Each row is where one point has got to under a steady rotation. How many steps took it there?
The counts run from 0 to 255.
[  3  -8   2  13  24   7  -5  -1  -8  -5 -12   4  13 -11 -17 -13   0 -16
   7   8  13 -23   7 -19  -1   9  -4 -16  -2  -7  18  19 -21  16  16  -4
  -2  -3   2   1  -3   0  -1  18   1   1  13   2  -1  -9  -5  27  14 -12
   2 -15  12   6 -13 -20   4  -2   0  -8  30  -2] -> 231
[  7 -17 -10  42  -6  10  15   5  -4   7 -11   8  -6   3 -11 -28  -2 -13
   4  -5  12   7   9  -3   5  20   6   9 -14   2  25  -8 -17  -6  15  15
 -10  -6  -1  -7   8   3 -15  17   1   0  -5 -11  -5 -12  -1   9   0  24
  11   1  -6   1   9  -4   2 -15  -2   5   0  -5] -> 162
[ -2  12  -4 -13   3   3 -14   2   4  -5  -7  -9  25   1  14 -16 -11 -14
   8  24  -2  -2  -7  -7  18  21 -16   2  15   1 -15   4  -1  16  16  19
 -12 -18  -6   9  -5  13  -7   2  13  -6 -13 -19  -1  -3 -11   2   3  -1
  12 -12 -12  13   3 -13  12   6   9 -25  11  -3] -> 98
[  5  12 -11 -11 -10   8   7   2 -12  15   1   0  11   2  12 -13  -2 -14
   0   5  14  27   3  -9  15  19  -3  -2   8  22  -8 -18 -19   9  -7  15
  -2 -11 -10  23  -1   4  -5  -3   8  -2  -4 -25  -1 -19   3  -5  17  19
  23  -4 -15   1   4 -11  15   8   0  -3  -2   0] -> 118
[ 14  12   3   1  12  -1 -14  -9  -2   6 -11  -6  -4  -3   5 -13   2 -38
  -6  -2 -15  17 -15 -22   6  15  -4 -18   2  11 -18  -4 -18   1  19 -12
   3  -8  -7   9 -11  14   0  19  -1   9   2 -15   3   6   2   5   9  12
   1  -8 -12  13  16  -7  15   3   6  -7   4   0] -> 134
[-14   1   7   2  -6   5  -2  -1 -14 -13 -13 -12  -3  -4  -8   5   1 -25
 -12  23   0  -9  -2  -4   5   6 -12  -7   3  16  19   4  -5   7 -24  25
 -12 -13   4   9 -10  -3  13 -17  -2  -4  -3  18  -8  -9   7   6   4  10
  20   9   0   9 -23 -23  -3   0 -10   5  15  10] -> 26
[-16 -10  19  12   5  -2  -9  -4 -12  -1 -19  -4  11   2 -21  -9 -10 -22
 -14   3  -5   8  10 -18   6   4   6   8  -8  13  36   1  -1  -2  24  10
 -12  -7  -8 -13 -11   7 -12 -14  -3   1 -10   3  -2  -4  -3  -8  -6  -3
   8  -3 -21  18 -12 -18  15  -1  -4   5   4   7] -> 1
[ 21  -1  -6  -1  14  20  -2  18 -14  19   4   4 -11   5   0 -35  -8 -22
   6  -7  -1  13   1 -19   8  30 -10 -11   0   2   3 -20 -22  -6   8  -4
   7   3 -11  12   5   1  -4  14  -2   8  13 -15  -6 -13   3  -9  13   5
   9   3  -8   8   8  -2   9  10  -9   0   5 -10] -> 126
[ 23  23  -6  -2  -3  20   8   6  -1  16   5   7  -1   9  -2 -23  -1 -24
  12   3   7  10   9  -9  13  34  -3   2   6   0 -22  -6  -8   0   9   6
  -6 -13   4  15   4   8   1   3  10  11  -2 -22  -3 -13  -1   5  22  13
  15  -4 -12   7  20  -5   4  -4  -3  -3   4 -17] -> 114
[ -5  10  -9   6   7  -3 -12 -23  -1 -13   2 -21   4  -1  18  -4   5  13
   1   8  -2 -13  -2 -22   3  14 -12  -5   7 -19  -5  10 -11   8  13  11
 -14 -13 -14   8  25  12  11   1   1   0 -29 -18   2   5 -11  -6  -3  -5
   6 -10  -8  23   4 -12  -1  -6  -3 -13  13  14] -> 92
[-12 -16  16  25  -6  -9  -4   9 -21   6  -8   1  11   4  -1  -3 -14 -13
  -2  -5   9  -6  13 -10  -6  14  17  -4   8   0  34 -20 -17   4  -3  -1
   0  -3   2  -4  24 -13   1   0  -4  -2  -4 -10 -18 -11  -5   3  -4   1
  11 -10 -10 -15   9  -5 -14  15  -7   3   1   8] -> 198
[  3   5 -11   1   9 -10 -11  -9  15 -22   5 -18   7  21  14  -8   3  11
  -2  22  -1  -9  -9  -4   3   8 -14   0   3  -1  -2  -3  -7  -1   6  11
   1 -12  -9  19  20   3   2  -3  20 -11 -17 -16  -1   7  -6   2   7   5
  25 -19 -25  13  14  -6   1   1   9 -10  13 -12] -> 104
[  4  -4  13  -9  -1  -5  -1   3  -3  -8  -3  -9  -5   5  -2  10 -16 -13
  -4  13   9 -12  10  -6  -9  12 -14 -16  15 -17   8  17 -12  -1 -16  -7
   1  -6   1   4  25 -13  15  -1  15   1  -9  16 -22 -12  -3  -7  16 -20
  19 -16   5  -2  25 -14 -14  14  -6  -8   5 -13] -> 47
[-15 -10  12  19  -7 -13   7   0 -12   7  -1   8  14   0 -11  13   1 -10
  -4  -5  17   9   8 -16 -10  -3   8  -1  -1   7  28   6 -26   7  -5  -2
  -4  -8   4  -5   7 -18   8   2   9  -3   2  -6 -11 -27  -1   7  -6  12
  15 -22  -7 -20  11 -17  -2   4   1  -1   6   2] -> 210
[ -3  -4  25  -2   0  -2   2   5  -6   6 -11   4   9   6 -18  -3  -5 -23
  -9   8  17   7  19 -13  -5   3  -6 -10 -12  -9  26  21 -21   7   1 -16
 -10   9   8  -4  -2 -11  -1   4   8   7  -1  25   0 -12  10  13  23   1
   9 -16   7  -3  16  -9  -5  -7  -9   2   8 -22] -> 212
[-16 -15  -7  27   2  -8  -4 -14 -22  -6  -6  -5  -5  -5  -5   7   0  -6
 -13  13   9 -25  -3  -9  -5   7  15 -12   7  14  20  -2 -14  -1 -18  12
   1 -25   2  10  10   0   8  -9  -3  -2  -2  -4 -17   2   6   9   5   6
  16 -17  -5  -4 -10 -21  -9   4 -10 -10  20  12] -> 32
[  5   4   2   4  -5   6  -8   3  -4  -1   2  -9 -25   7   6 -17  11 -25
  -2  -6 -12  19  -4 -19  -3  18 -29 -22  -6 -15 -13  -1 -27  -9  -8  -4
  -3  -4  -7   1  13  -9  17  11  -2   2   4  -6  -5 -12   7  -4   0  17
   5   1  -6  19  26  -1  -1  -3 -11  11   0  -2] -> 132
[  0   1  -3  31  -9   1  -4 -10  -2   4 -19  -1  12   0  -8 -17  10 -16
  -5   1   0   6  -7  -7  14  13  19  12  -8  17  21  -8 -11   3  14  24
 -16 -11   5   5   8  12 -14   6  -6   5 -16 -15   5   0 -15   4  -2  29
  19  -2  -7   1  -4 -12   8  -5   3   6   1  16] -> 166
[-15   5   8  11  -8  -6  -7 -10 -25  -3   0 -13  -8  -4   1  14  -4 -12
 -10  10   6 -16  13  -9  -4  18  -1  -8  12 -11  17   2   0  -3 -21  10
 -18 -19   2  -1  21   1  22 -21  -2  -1 -19   4 -17 -11   1  -7   3  -1
  13  -5   1   5   6 -16 -17   7 -14  -6   5   8] -> 39
[-21 -12  -1  23  12   0  -5  -8 -14  -8   1  -9   5 -11   0   6  15  13
 -11  -4  15 -20   9 -22  -2  -2  -5  -9  -3 -14  24   1 -22  11  -8   4
 -14 -13  -7  -4  13   2   7  -3  -3  -7  -1 -12  -8 -15   1  10  -2   4
   6 -16  -1   9 -17 -17  -7  -8  -6  -2  19  17] -> 234
[  3  -5  10  34   6   3  10   6   7   1  -9  10 -14   8 -29 -10   0 -36
   6  -4  -8   0  13 -12  -5   9  11   2  -7  -7  20  16  -5 -11  34  -2
 -10 -22   6 -17   3 -10  -1   6   6   3   3  -3 -10 -17  -8  -5  -7  -1
   8  -8  -1   4   6 -23   1  -2   2   6   7   1] -> 4
[ 17  11   2 -13  15  16 -10  12   1  -3   1  -3   1  -8   0  -9  -6 -13
   7   6   1  -5   2 -21   3  27 -26 -15  -1 -13  -7  25 -24  14  17   0
 -18 -10  -1   7 -14  12   4   0   2   3  -1   1   1  -8   5  -4  10   0
   3  -5  20  15  -5 -17  13  -8  -2 -14  15  -4] -> 78
[  0  14  13 -18  13   6 -17  -5  11 -19  -1 -21  -6   4   4   0  11  -3
  -2   9 -12  -7  -4 -21   1   7 -35 -17  -6 -14  -9  25 -19  13   4   0
 -14  -8  -7  11  -7   6  13  -2   0   4  -6   8   7  -2   3   0   6   2
   8 -10  13  18  -5 -20  10  -7   2 -13  20   1] -> 79
[  9  10   6 -12  14   3 -21  -9   0  -7  -4 -17 -12  10   9 -25   9 -11
  -6  -2 -22   2 -15 -25   2  13 -14 -17  -5  -1   2 -11 -25 -11   8 -12
   9  11 -11  15  15   3   8   1  -2   5 -10 -14   2   3  -7 -10   9  12
  15  -5 -18  16  12  -1   5  -7  -5  13   7   1] -> 128
[ -4  -5   9 -12   5   5   3   0   4 -12  -5  -6   4   9   2  -7  -9  -5
  -1  25  17 -18  13  -6   2   6 -24 -12  10 -26   9  10   1   8   3   5
  -4   4  -2  11  22  -6  14   3  19 -13  -6  11  -4 -15  -6  14  22 -21
   8 -10  -8  22  11  -5 -10  -2   3   0  14  -7] -> 249
[  7  -7  36  -2   2   1 -15  14 -10   0 -12  -3   7  14  -9  -8 -21 -28
  -9   6  -2  -5  18  -8  -1  21  -3  -7   3 -10  31   4  -7  -4   3 -10
  -2  14   9  -8  18 -12   2  -2   1   7  -8  18  -2  -9 -10  13  14  -8
   3   0   1   2  18   0 -12   3 -11   6  -3  -9] -> 200
[ -6  -6  13  17  10 -12  -7 -16  -1   0  -3  -2  17   1 -19   5   8  -5
 -15  -1   8   1   3 -13  -8  -7  19   0  -5   3  34  11 -24  14  16 -13
   2   8   6   7  13  -5  -5   5   4  10  -9  -9  -5  -7 -13   9   9   8
  15 -30  -1  -3   5 -17   0  -6   2   5  13  -1] -> 214
[ -7  -1 -20  12   7  -4 -10  -3   0  -5  11  -2  12   9  10 -11  -3  11
   7  13   6  -1  -3 -13   5  15   2   6   7   5   0 -11 -13   2   8  20
  -3 -23 -17  12  13   3  -6  -6  18 -11  -8 -35  -6  -4  -5   5   4  10
  24 -16 -26   5   9  -5   9   7   3 -18  15  -4] -> 105
[-12   6 -14  13   3  -2  -7  -4 -10   1   2  -9  11  -8  17  -7  -9   7
   8   7   7 -11   3 -17  10  18  -2   8  13 -11  -3  -3 -10  13  14  19
 -17 -22 -14   0  12  17   1   2  -3  -9 -16 -36  -7  -9 -13  -9 -10   3
   3 -10 -12  12  -2 -13   7   5   4 -18  13  16] -> 93
[ -8  -7   7  29  -9  -3   3   4   3  -1  -5  -8  -3   3   8 -14  -5 -17
  -1  -8  -8  17  -3 -14   5  11  -8   2  -6 -10  18 -10 -20   2  11  15
 -10 -16 -10 -15  17  -7  -1  14  -1  -1 -15 -19 -12 -17 -12 -19 -19  15
   6  -1 -20   7  14  -5   2   3   9   7 -10  20] -> 149
[-11 -11   8   5   1   1   3   6  -9  -9  -1  -9   1  -5  -6   2   9   3
  -1   8  14  -8  13 -13   2  -6 -30 -10  -4 -21  19  17 -28  14 -10   4
 -11   0  -1   2   0 -13  14   6   9 -16  11  17 -11 -28   9   3  -1   6
  13  -8   8   9  -9 -17  -2 -10  -6   7  17  11] -> 229
[ -2  -1 -12   1   2   6  -5   8 -17   7  15   1  10   6   9 -15 -14   7
   5  20  17   7   5 -13  13  26 -15  12   4   7   3 -19  -4  -4   2  19
  -9 -15 -15   8   1   7  -5  -7  10 -12  -5 -30 -11 -11   8   4   7  11
  19  -2 -20   8   4  -6   8   0  -7 -11   8 -12] -> 106
[-19 -10  20  10  -8 -16 -13  -7 -17   0 -11 -12  14   7   5   3  -3  -7
 -22   5  -1  -2   1 -12  -5   4   3  -5   7  -1  42 -12  -9  -1 -16   0
   1   2  -2  -1  26 -11   7  -2  -5  -4 -19   3 -11  -4  -9  -1  -3   1
  15 -15 -18  -5  10  -5 -16  10  -4  10  -4   7] -> 197
[ -5   8  -2  -6  -4  16  -1   8   0  -3   6  -9  -7   4  17 -11 -13   1
   8  14   5  -5  15  -9  13  29 -35  -3   6 -29 -13   8  -5   5   1  17
 -24 -13  -8   1  14   4  12   1   6  -8 -12  -3  -9 -14  -2  -8   4  -4
   4   4  -3  23  12  -4  -6  -5  -7 -10   2   0] -> 95
[  9 -18   0  34  -1   2  12   4  17 -12  -8  -1 -11  10  -3 -21   4 -13
   6   4  -2   7  -7  -2   3   2  -8   0  -6 -13  18   7 -25  -8  16  12
  -2  -6  -3  -6   8 -10  -4  28  14  -3  -3   1  -1  -3  -6   8  -3  13
  14 -13 -14   6  26   2   0 -10   6   8   6 -14] -> 157
[  6   8   8   2   9  -7  -3  -4   6  -2   9   2  -7   9 -18  15   8 -13
   3  -5  -8  -5   8 -18 -15  15   1  -9  -2 -11  -2  23 -19   2  18 -15
  -4 -10   8  10  19  -1  12  -6  13  13 -13 -13  -7 -10 -11  -7  13   1
  21 -29  12  -3  24 -23  -5  -7   0 -10  15 -13] -> 60
[-14  -7  16   0  -3   2  -2   2 -26  13   1  -3  19  -3 -17   1  -5  -2
 -15  -3  20  14  23 -13   0   2  -4   8 -16   0  38   0 -20  12  -8  -2
 -16  10  -5  -5   0   9  -4 -10  -9   5 -10   9  -1 -18   6   2   8  12
  15 -12   0   1  -3 -10  -1 -19 -21  11  -2  -2] -> 216
[  6  -4  20  -2  -4  -3  -4  -3  24 -18 -16 -13  -1  19  -1 -20   7 -23
  -3   5 -12  11  -5 -12   7   7 -23  -4  -8  -7   8  10 -14  -8  23   7
 -10   1  -4  -5   6  -2   4  12  10  -2 -19   5   1  -4  -9  -2  -5  11
   8  -1 -18  14  23  -3   5  -6   6  11   0  -2] -> 152
[  7  -2  -9   1   9   4  14   4  -9  12   9  10   1  -2  -9  -1  -7 -10
   6  -7  21   4  13 -16  -7  18   4  -9  -2  -3   2  18 -28  17   9 -10
  -1 -12  -1   9   1   4  -1   7  12   8   4  -4  -8 -20   0  -7  21  -1
  14 -21  15  -9  14 -22   6   2  -5 -13  10 -21] -> 65
[ -2   9   5  -5  -2  11 -10  10 -16  12   1  -8 -12   0   7 -22  -1 -22
  -6  -4  -5  30  -5 -23  12  26 -29  -8  -5  -1  -6 -14 -15  -7  -7   1
 -11  -6 -14   2  -5   0   4   1  -5  -2   7  -5  -6 -12  20  -6  -3  19
  11   5 -12  13   8  -4   3   1 -14   9  -6   3] -> 131
